500 stands for zero in the data rows.
Here is a table of points, one per row:
vec![560, 426, 487, 436, 500, 424, 589, 438, 675, 472, 581, 401, 567, 567, 312, 490, 389, 522, 515, 550, 337, 430, 630,
     475, 691, 519, 534, 435, 583, 568, 406, 542]
vec![454, 441, 606, 353, 524, 379, 435, 541, 479, 413, 429, 450, 536, 528, 601, 550, 368, 625, 609, 365, 564, 477, 513,
     754, 571, 559, 337, 428, 497, 599, 544, 449]
vec![538, 557, 592, 611, 357, 428, 393, 509, 526, 505, 612, 367, 462, 615, 513, 493, 480, 495, 602, 589, 510, 527, 427,
     499, 739, 350, 608, 623, 427, 346, 482, 500]
vec![446, 526, 544, 525, 500, 427, 377, 445, 511, 541, 575, 662, 570, 445, 645, 447, 367, 413, 491, 501, 604, 438, 630,
     391, 522, 556, 575, 548, 595, 368, 337, 598]
vec![402, 311, 659, 505, 594, 480, 472, 520, 416, 687, 450, 324, 444, 475, 482, 547, 649, 480, 391, 444, 587, 481, 450,
     379, 632, 476, 438, 521, 584, 521, 423, 522]
vec![626, 512, 468, 531, 516, 573, 503, 394, 429, 635, 485, 428, 566, 478, 583, 544, 596, 640, 538, 491, 553, 523, 565,
     639, 576, 550, 582, 341, 605, 291, 713, 579]
vec![407, 494, 557, 737, 526, 406, 484, 323, 443, 533, 510, 424, 615, 571, 395, 472, 472, 510, 479, 424, 426, 493, 592,
     593, 307, 468, 536, 637, 420, 542, 590, 516]
vec![656, 324, 537, 507, 490, 536, 424, 628, 490, 515, 449, 404, 535, 537, 492, 403, 483, 372, 651, 545, 444, 397, 574,
     624, 464, 480, 690, 601, 542, 595, 458, 468]
vec![410, 549, 374, 428, 561, 612, 397, 443, 529, 477, 405, 490, 502, 408, 679, 349, 521, 704, 637, 582, 321, 487, 534,
     435, 484, 420, 434, 539, 483, 453, 470, 370]
vec![621, 577, 540, 477, 593, 386, 642, 372, 584, 509, 324, 587, 441, 583, 565, 439, 617, 398, 560, 653, 588, 606, 472,
     545, 426, 387, 457, 570, 646, 566, 499, 557]
vec![421, 721, 423, 432, 570, 403, 444, 473, 441, 553, 587, 466, 459, 542, 378, 406, 631, 399, 431, 530, 514, 505, 556,
     492, 453, 482, 600, 331, 532, 591, 553, 614]
vec![699, 592, 448, 521, 556, 611, 560, 396, 421, 380, 452, 447, 518, 479, 472, 440, 620, 521, 507, 439, 547, 437, 507,
     475, 596, 488, 589, 598, 209, 530, 459, 518]
vec![573, 594, 594, 554, 463, 531, 466, 460, 629, 761, 560, 529, 463, 367, 469, 433, 514, 422, 586, 442, 449, 467, 355,
     533, 477, 527, 383, 544, 519, 506, 563, 404]
vec![503, 667, 389, 468, 522, 560, 483, 505, 616, 410, 398, 314, 595, 569, 479, 643, 380, 304, 412, 485, 548, 532, 535,
     526, 471, 566, 497, 514, 549, 477, 514, 363]
vec![627, 607, 391, 399, 485, 478, 508, 629, 481, 604, 571, 561, 677, 305, 549, 541, 494, 513, 410, 549, 457, 615, 450,
     616, 540, 455, 425, 619, 429, 598, 367, 654]
vec![433, 500, 580, 303, 400, 605, 490, 510, 663, 394, 450, 662, 500, 373, 480, 514, 539, 388, 384, 562, 532, 316, 478,
     606, 497, 416, 544, 418, 427, 414, 599, 547]
vec![339, 388, 420, 631, 365, 610, 562, 450, 448, 499, 412, 410, 628, 497, 610, 459, 491, 556, 465, 604, 640, 523, 430,
     574, 471, 482, 530, 376, 435, 641, 521, 618]
vec![462, 582, 479, 510, 462, 542, 539, 586, 559, 472, 453, 538, 496, 533, 399, 489, 572, 631, 399, 332, 620, 433, 536,
     505, 477, 520, 428, 710, 684, 457, 370, 603]
vec![542, 422, 434, 558, 628, 571, 410, 497, 412, 360, 570, 627, 394, 492, 399, 500, 414, 430, 620, 406, 563, 538, 450,
     502, 624, 378, 406, 401, 591, 565, 501, 556]
vec![521, 621, 502, 511, 476, 480, 555, 538, 457, 410, 583, 417, 358, 544, 559, 356, 531, 515, 439, 455, 480, 505, 462,
     560, 378, 652, 567, 359, 466, 447, 221, 421]
vec![534, 469, 501, 610, 489, 675, 342, 515, 583, 540, 576, 617, 362, 643, 629, 568, 474, 436, 524, 477, 549, 592, 590,
     397, 498, 628, 515, 517, 375, 628, 540, 604]
vec![557, 536, 609, 528, 368, 515, 447, 429, 506, 425, 538, 505, 440, 434, 436, 445, 627, 554, 367, 595, 460, 585, 666,
     552, 553, 520, 256, 501, 514, 586, 573, 321]
vec![515, 397, 300, 484, 294, 430, 472, 618, 352, 528, 409, 565, 523, 542, 515, 546, 601, 365, 573, 440, 398, 507, 554,
     437, 428, 520, 429, 480, 542, 371, 533, 529]
vec![419, 598, 552, 640, 492, 467, 578, 513, 384, 423, 467, 465, 369, 437, 632, 406, 211, 425, 405, 480, 286, 531, 412,
     353, 538, 573, 467, 512, 614, 463, 669, 660]
vec![523, 432, 677, 436, 534, 532, 488, 701, 448, 496, 420, 514, 623, 431, 393, 370, 370, 549, 489, 543, 616, 628, 567,
     282, 441, 491, 490, 484, 465, 414, 591, 437]
vec![450, 510, 424, 411, 470, 402, 477, 431, 386, 577, 414, 721, 636, 615, 442, 416, 490, 518, 467, 496, 487, 470, 357,
     366, 605, 601, 589, 575, 500, 542, 542, 294]
vec![419, 594, 572, 286, 550, 643, 555, 584, 414, 577, 468, 557, 434, 528, 468, 604, 535, 568, 474, 419, 430, 520, 578,
     579, 535, 467, 719, 497, 537, 567, 560, 467]
vec![458, 334, 527, 501, 499, 607, 566, 377, 399, 378, 594, 497, 606, 481, 444, 559, 502, 462, 553, 603, 503, 569, 399,
     537, 373, 600, 488, 528, 619, 445, 365, 378]
vec![565, 430, 523, 572, 549, 520, 527, 454, 467, 629, 499, 591, 547, 535, 728, 582, 354, 489, 372, 458, 507, 353, 498,
     434, 437, 325, 362, 331, 468, 511, 409, 405]
vec![375, 354, 568, 437, 533, 464, 637, 469, 530, 507, 545, 547, 524, 582, 584, 446, 603, 391, 503, 416, 362, 588, 543,
     545, 528, 519, 479, 552, 378, 327, 504, 606]
vec![564, 437, 543, 478, 540, 412, 441, 544, 547, 437, 474, 400, 481, 476, 588, 609, 642, 565, 554, 513, 373, 370, 411,
     412, 386, 698, 433, 505, 483, 583, 607, 676]
vec![513, 585, 445, 489, 492, 514, 492, 582, 585, 446, 655, 448, 581, 739, 449, 510, 498, 543, 479, 470, 506, 475, 394,
     400, 449, 327, 488, 457, 547, 552, 631, 482]
vec![401, 412, 314, 478, 517, 440, 593, 600, 484, 490, 721, 464, 326, 425, 595, 513, 385, 533, 542, 588, 761, 430, 543,
     523, 461, 583, 408, 699, 450, 445, 670, 392]
vec![649, 355, 382, 431, 505, 390, 436, 399, 587, 440, 514, 514, 306, 418, 419, 585, 406, 596, 305, 454, 468, 599, 414,
     524, 393, 494, 690, 433, 472, 500, 478, 446]
vec![465, 608, 491, 439, 463, 553, 552, 496, 464, 623, 438, 465, 406, 550, 224, 575, 323, 553, 635, 586, 501, 489, 460,
     506, 435, 496, 369, 437, 397, 424, 310, 653]
vec![429, 475, 441, 799, 662, 478, 548, 715, 595, 403, 410, 654, 521, 456, 377, 629, 657, 556, 469, 620, 413, 487, 444,
     579, 525, 534, 570, 435, 506, 484, 467, 340]
vec![423, 564, 607, 482, 454, 415, 616, 419, 559, 450, 501, 468, 487, 300, 515, 622, 696, 558, 658, 396, 596, 577, 525,
     351, 521, 395, 589, 445, 409, 582, 460, 412]
There is one direction along which these points spread out most. Take the direction at right angles to it along which they spread out most. Go by this last direction. How many in every 100 of the points above lie lower along it than each point below? Round to a whole number. More than half of the points above lie lower than the first one.
vec![565, 430, 523, 572, 549, 520, 527, 454, 467, 629, 499, 591, 547, 535, 728, 582, 354, 489, 372, 458, 507, 353, 498,
     434, 437, 325, 362, 331, 468, 511, 409, 405] -> 27
vec![421, 721, 423, 432, 570, 403, 444, 473, 441, 553, 587, 466, 459, 542, 378, 406, 631, 399, 431, 530, 514, 505, 556,
     492, 453, 482, 600, 331, 532, 591, 553, 614] -> 92
vec![339, 388, 420, 631, 365, 610, 562, 450, 448, 499, 412, 410, 628, 497, 610, 459, 491, 556, 465, 604, 640, 523, 430,
     574, 471, 482, 530, 376, 435, 641, 521, 618] -> 14
vec![656, 324, 537, 507, 490, 536, 424, 628, 490, 515, 449, 404, 535, 537, 492, 403, 483, 372, 651, 545, 444, 397, 574,
     624, 464, 480, 690, 601, 542, 595, 458, 468] -> 59
vec![534, 469, 501, 610, 489, 675, 342, 515, 583, 540, 576, 617, 362, 643, 629, 568, 474, 436, 524, 477, 549, 592, 590,
     397, 498, 628, 515, 517, 375, 628, 540, 604] -> 57
vec![573, 594, 594, 554, 463, 531, 466, 460, 629, 761, 560, 529, 463, 367, 469, 433, 514, 422, 586, 442, 449, 467, 355,
     533, 477, 527, 383, 544, 519, 506, 563, 404] -> 41
vec![557, 536, 609, 528, 368, 515, 447, 429, 506, 425, 538, 505, 440, 434, 436, 445, 627, 554, 367, 595, 460, 585, 666,
     552, 553, 520, 256, 501, 514, 586, 573, 321] -> 11
vec![503, 667, 389, 468, 522, 560, 483, 505, 616, 410, 398, 314, 595, 569, 479, 643, 380, 304, 412, 485, 548, 532, 535,
     526, 471, 566, 497, 514, 549, 477, 514, 363] -> 84
vec![450, 510, 424, 411, 470, 402, 477, 431, 386, 577, 414, 721, 636, 615, 442, 416, 490, 518, 467, 496, 487, 470, 357,
     366, 605, 601, 589, 575, 500, 542, 542, 294] -> 46
vec![419, 598, 552, 640, 492, 467, 578, 513, 384, 423, 467, 465, 369, 437, 632, 406, 211, 425, 405, 480, 286, 531, 412,
     353, 538, 573, 467, 512, 614, 463, 669, 660] -> 89
